Which row each row swaps with, under one turn or mirror
The rows were stretched afterwards, more along some directions than others.
Z_878: [ 13  25   2   5   3 -13 -30   8 -12  14  -1  10 -15 -14  21  -8  -1]
Z_685: [-18   5   2   1  -2  -6 -18  10 -22  20 -10  -1 -42   9  19   5  13]
Z_301: [ 12  12  20 -24  -8  -4   1  11  -5  15 -10 -18 -23   0  -2 -15   2]
Z_691: [-18  -9   1  14  -3  -4  26  -5 -27  -6  21 -11  22  -7   9  23  12]
Z_448: [ -4  36  -7  11  17 -17  -2 -26  16  12  35  -2  -7  12   4   7  -7]
Z_254: [-14  35 -20  -2   8  -7  -8 -21  20  11  28   0  -8   8   1   8   2]
Z_377: [-12  12  -5  18  14 -13 -16  -3  18 -14  23   3 -24   8 -12   3  14]
Z_833: [-10  12   7  -5   3 -14  17  -5 -40  12   9  11  -9  -7   7   5  34]
Z_115: [-20   3  -2  -8   4   3  12   1 -30  10  14  21  10 -11   4  23  41]
Z_949: [  8  -9   6 -27   6 -15  20  -7 -15  23  39 -16  -2  -4   9   4  23]
Z_974: [ 10  -6   5 -37 -10 -40   5   6 -13  24  24 -11 -12  -3  12  12   6]
Z_980: [-17  19  -5 -27  13  -3  11  10 -16   8  18  15  10   3  20  12  22]
Z_212: [  9 -14  14 -45  -6 -23   4  22 -30  -5  20  -9  13 -12  19  41  11]
Z_542: [ 20 -11   9 -31 -17 -14   6   6 -13   7  12 -16  29 -17   2  19  -2]
Z_199: [ 13  15   8 -42  -8 -13   9   3  -5  31   4 -19   0   0  14  14  -3]
Z_298: [ 15  38  -1  10  16  -9 -19  -2   3  14   7   6 -29  -8  15 -12   3]
Z_322: [ 20  -1  21   4   0 -28  -6   1 -13  17  -7 -17 -35  -9 -11  15 -12]
Z_870: [ -4  35  -2   9   3   0 -24   4 -17  16   1  25 -10 -21  24  -5   5]
Z_21: [ 14 -10  18   9   5 -38 -17   6  -8  12   9 -16 -32  -5  -1  21  -7]
Z_836: [  5 -17   8 -21  -5 -12 -11   5 -51  -9  30   1   1  -8  18  27  19]
Z_966: [-2 -7 -5 12 -8 -1 17  9 -5 -6  5 -2  9 -6  7 31 19]
Z_16: [-16   5   4   2  15  -8 -24  -9  13  -9  19   5 -17   3  -2  13  13]
Z_541: [ -8 -12  23  15  16   5  20   1 -19   4   5 -16  -2 -23   6   8   1]
Z_764: [ -1   0  22   1   4   6  18  -9 -24   4  15 -28 -15  -5  -2   2   0]
Z_606: [-23  42 -18  22  12   3 -22 -21  -9  23  34  40 -13   0  17  17   2]
Z_979: [ 15   0  -3 -41  -2 -26 -11   4 -18  21  33 -18   2  -7  28  10  10]
Z_690: [-10  43 -18  28  21  -7 -16 -31  11  10  42  22  -9  10  14   2  11]
Z_288: [-16   5  -3   6  18  -5   9 -17 -32   6  41  21   3  -5   0   5  47]
Z_454: [-15  -1  12   8   3  -1 -10  11 -21  11  -9  -6 -47   7  11   1  15]
Z_679: [-15 -10  -5 -12  -7 -16   3  16 -34   2  13  16  24  -9  12  29  21]
Z_77: [  0  -6   9 -22  -1 -21   9   6 -11  29  24  -1   6 -11  17  22   6]
Z_591: [ -8 -10 -16   5   1   7  18  -9 -29  -4  34  -1  19 -11  10  23  23]
Z_169: [-14  -3   8  -5  -5 -18 -13  13 -24  10 -11  -1 -45  15  19   6  12]
Z_501: [ -8  12   1   2  20 -12   2  -7  25 -11  17 -10 -21   5  -7  -8  12]
Z_670: [  2  48 -14  14  -2  -6 -11 -22  10  19  17   7 -13   6  11   6  -7]
Z_746: [ -8  -8  21   6  11  -3  14 -17 -29  -6  26 -14  -1 -12  -1   2   3]
Z_641: [  3 -17  20 -35   0 -24  11  22 -25  -7  19  -9   0   0  -8  24  13]
Z_556: [ 15 -14  23   1  -1 -29  -6   6 -20  13   1 -21 -21  -8  -6  31  -5]
Z_744: [ -3   7  -1  -9   9  -6   2  -4 -54   5  28   6  17 -19  18  16  36]
Z_13: [ 15 -15  14 -51  -5 -16   0  18 -43  -2  15 -15   4  -7  19  33  13]
Z_405: [ 12  -7  22  10   6 -23 -15   1 -11   8   7 -13 -33  -5 -14  21  -4]
Z_820: [-19   2 -21   8  -8  -9   9   4 -25  -7  27  13  13  -1  15  34  16]
Z_411: [-15  -8 -14   3  -9   6  17  -4 -21  -9  17 -11  15  -2   5  14  18]
Z_665: [-13   3   8   2   0   0 -13   2 -36  14  -8  -5 -44   3  13   3  18]

Z_746 is swapped with Z_501
Z_288 is swapped with Z_949
Z_606 is swapped with Z_966
Z_556 is swapped with Z_685
Z_878 is swapped with Z_13

